Each row is where one point has got to under a steady rotation. How many ticks took it there?
The counts run from 0 to 331.
[26,13,36,6,3,-40,-15,-25,11,14,-11,26,-36,18,15,-19,-21,-25,-22,-10,-9,3,33,3,23,4,-23,1,-39,-28,7,35] -> 109
[31,-10,38,-8,14,-16,-8,-36,54,5,-6,5,20,-14,-33,-12,9,-1,-15,-38,25,-11,-1,-30,-20,-30,-21,10,-9,-17,15,-5] -> 203
[19,17,19,-11,-13,-1,-20,-25,3,20,27,43,23,-31,-19,-7,20,-5,-3,-19,-31,-16,32,14,-19,-41,9,32,4,-9,-20,11] -> 246
[24,-6,-12,22,-21,14,-14,-17,-1,12,-31,6,5,16,-42,-15,20,-41,-25,11,1,-50,29,-22,21,-24,6,19,-5,-8,16,11] -> 141
[-10,33,-17,-8,-9,14,10,-1,37,24,5,-4,34,-37,-23,9,13,-17,-32,-49,-5,-42,8,14,-6,-8,-21,24,32,-8,37,0] -> 99
[0,24,26,-4,-26,32,3,19,30,41,-2,36,-29,-3,-14,-22,4,-18,-25,9,-18,16,41,7,15,-7,0,-12,-15,-10,42,27] -> 190
[49,10,38,-1,9,-12,-8,-14,15,17,-2,17,-25,-11,31,-2,20,-1,-7,-45,-2,-9,18,-32,5,-41,-16,27,-10,5,31,25] -> 283
[29,18,43,9,0,14,6,-9,52,-11,1,-12,-39,12,16,-25,21,10,-7,10,-20,-9,29,23,28,-15,1,-14,12,-33,31,-5] -> 172
[52,9,47,-3,3,-27,-33,-7,17,6,12,6,-35,5,14,-21,14,-1,-20,9,-4,-9,24,-14,25,-42,2,21,14,12,22,35] -> 92
[51,-2,46,-9,14,-7,-15,-42,8,-2,8,3,-8,-23,31,-20,16,-8,0,-30,-8,-9,21,-12,-28,-47,19,15,21,-8,-3,-3] -> 72
[23,39,-19,6,-6,0,-25,-4,43,-3,22,27,11,-21,-33,-44,15,-11,-12,-15,-14,-15,29,4,-28,-10,22,-13,30,5,-2,32] -> 226
[21,8,59,-13,-10,-28,-15,-41,-7,-42,-3,4,-34,-3,-6,-21,5,-32,-2,-4,-23,-7,38,-20,36,-27,9,3,5,-7,-3,16] -> 89
[33,22,11,-2,-16,-1,-20,-11,20,17,-11,-9,-25,24,-51,-1,10,18,-15,8,-6,-16,24,33,26,-27,-36,45,3,-13,16,8] -> 268
[21,23,16,9,24,22,-8,-35,3,28,-23,3,25,-13,-3,-1,-16,-2,-25,4,14,-61,47,-11,-25,-3,-18,23,-11,1,9,2] -> 159
[26,20,24,-12,-1,-10,-18,-7,12,29,9,0,-23,5,-22,6,27,22,-16,15,6,-18,27,18,18,-56,-37,41,4,-14,7,10] -> 267
[29,37,52,-1,15,-6,-22,-13,22,5,25,37,-14,-14,5,-17,-25,15,-47,7,-1,-6,21,-2,-15,12,-10,5,-29,-2,17,33] -> 111
[-4,49,-18,7,13,-18,-8,-20,26,-17,26,54,-44,4,1,-3,5,-17,-43,-12,-25,14,29,2,-23,16,-8,-1,-17,8,21,11] -> 130
[10,33,44,1,23,25,17,-4,25,13,-10,14,-33,38,0,20,-11,-36,-28,1,-10,-21,-1,-21,14,-6,-44,15,11,-17,21,-10] -> 235
[18,17,23,31,-5,28,-15,-25,63,7,-6,-5,-4,47,-18,17,-11,-18,-12,-1,-14,-13,-12,32,16,-2,-19,21,9,-33,13,-13] -> 252
[31,1,1,-2,14,-15,-2,-32,16,-8,-25,-11,-47,-17,-25,-29,1,-14,-58,-16,20,-24,8,1,-7,10,-6,-3,-38,-7,14,-7] -> 30
[24,-8,12,21,-10,32,-5,-21,32,-6,-12,19,-8,-15,-52,5,1,-40,2,-17,8,-35,18,10,-3,-30,13,-32,8,-26,0,-26] -> 122
[-17,18,23,30,7,40,-2,-25,65,-12,4,19,6,21,1,8,-5,-20,-39,1,11,-19,16,-1,-9,12,-11,-1,-8,-12,40,-22] -> 254
[16,-13,-20,27,12,-6,-26,-39,27,-5,-15,13,-30,22,-15,3,3,-36,-14,-23,0,-21,30,-3,22,-24,-10,-30,-17,-41,21,15] -> 125
[32,-3,35,7,12,-9,-61,-26,18,-12,14,20,-21,-9,4,-2,-10,-16,-46,-23,-11,-2,11,6,8,-6,8,-4,-32,-5,31,8] -> 301
[17,-5,19,9,-12,-14,-1,-57,16,-22,2,37,-10,-22,18,-20,8,-51,-15,-15,-21,-11,22,1,-14,-17,45,4,3,13,3,-10] -> 70
[60,9,18,1,2,-26,-18,-11,10,24,-25,13,-32,-4,6,-4,9,-6,-11,-47,-9,-6,9,4,7,-27,-18,41,-29,2,30,23] -> 284
[-26,14,29,25,-3,9,14,-30,35,8,15,-14,21,15,7,-11,7,-25,-46,37,4,-34,13,1,14,16,-22,4,-10,-41,22,12] -> 64
[-38,18,16,2,-13,-20,23,-35,14,-34,-1,42,-32,-13,-24,-14,6,-55,-9,16,-7,-8,46,9,22,4,5,-21,12,-4,-4,-3] -> 86
[19,55,13,-27,-6,-15,4,1,3,-26,25,1,-18,-34,-13,-17,33,-38,-15,4,-24,-3,28,16,-17,0,-18,20,-8,11,21,-35] -> 134
[-28,26,15,9,-4,6,18,-24,36,-23,17,-25,24,-9,3,-13,-2,-42,-28,-3,-1,-41,16,4,22,1,-7,-17,43,-28,23,23] -> 275
[14,15,-14,26,-14,3,-14,-48,3,3,-24,-5,-3,-18,-12,-16,-12,-28,-35,1,29,-50,30,24,-15,7,-3,36,-18,-14,-8,21] -> 161
[4,26,14,3,25,1,34,-39,24,-12,-1,-9,-31,-28,31,-36,-12,-23,-35,-15,19,-19,32,2,-25,3,6,-21,26,-12,-3,8] -> 259
[33,-3,46,-5,38,-4,3,-39,19,-1,-18,-11,-20,-8,3,16,-1,-21,-48,-16,25,-23,8,-36,2,-19,-31,2,-14,-11,21,-27] -> 28
[22,22,25,-18,-15,2,12,-4,18,7,23,8,23,-35,8,-7,52,-34,-25,-6,-31,-35,13,-16,-12,-29,11,28,29,10,28,-28] -> 326
[23,37,21,-36,6,-22,15,7,13,1,25,0,-5,-36,-8,-16,37,-33,-26,25,-16,-15,29,-2,-15,-20,-31,25,13,10,16,-23] -> 135
[-11,18,2,24,-21,-18,19,-30,37,-30,5,-17,-7,-5,8,-24,-2,-69,-15,-4,-1,-28,10,13,31,4,9,-15,37,-15,13,27] -> 276
[37,12,15,-10,-23,-7,-22,-23,-15,-13,4,23,-43,-25,-21,-9,42,-1,1,-11,0,-16,38,17,-6,-38,-4,37,-26,-1,4,-5] -> 265
[31,38,20,-3,-11,12,-20,3,22,-4,44,13,-3,7,-20,13,17,-19,1,21,-12,-21,21,26,17,-47,-30,-2,35,-39,-15,3] -> 40
[34,29,25,-19,7,-4,14,-47,-18,-6,7,19,-31,-21,-1,-16,4,9,-4,-16,-6,-17,39,-14,-27,-51,1,22,17,2,-24,10] -> 263
[27,22,-31,-1,-36,-11,3,-30,-4,6,30,0,-2,-17,-18,-12,37,-8,-10,9,-32,-7,44,20,6,-42,-10,7,16,-35,-7,18] -> 37
[3,36,-16,24,23,-16,-19,-15,14,-22,-2,7,-9,-36,7,6,3,-16,-14,-12,17,-71,46,11,0,6,2,19,-2,19,31,-11] -> 178
[25,42,-13,15,-21,16,21,-39,-6,-4,14,2,-7,-5,31,27,0,-30,-29,10,-42,5,50,22,9,-5,-30,-1,-3,-24,16,12] -> 212
[-13,2,30,-36,-16,13,-12,-12,20,8,-2,13,-11,-12,-59,-9,19,-34,-16,-32,10,32,31,-10,-3,-36,-26,19,-6,-12,24,16] -> 186
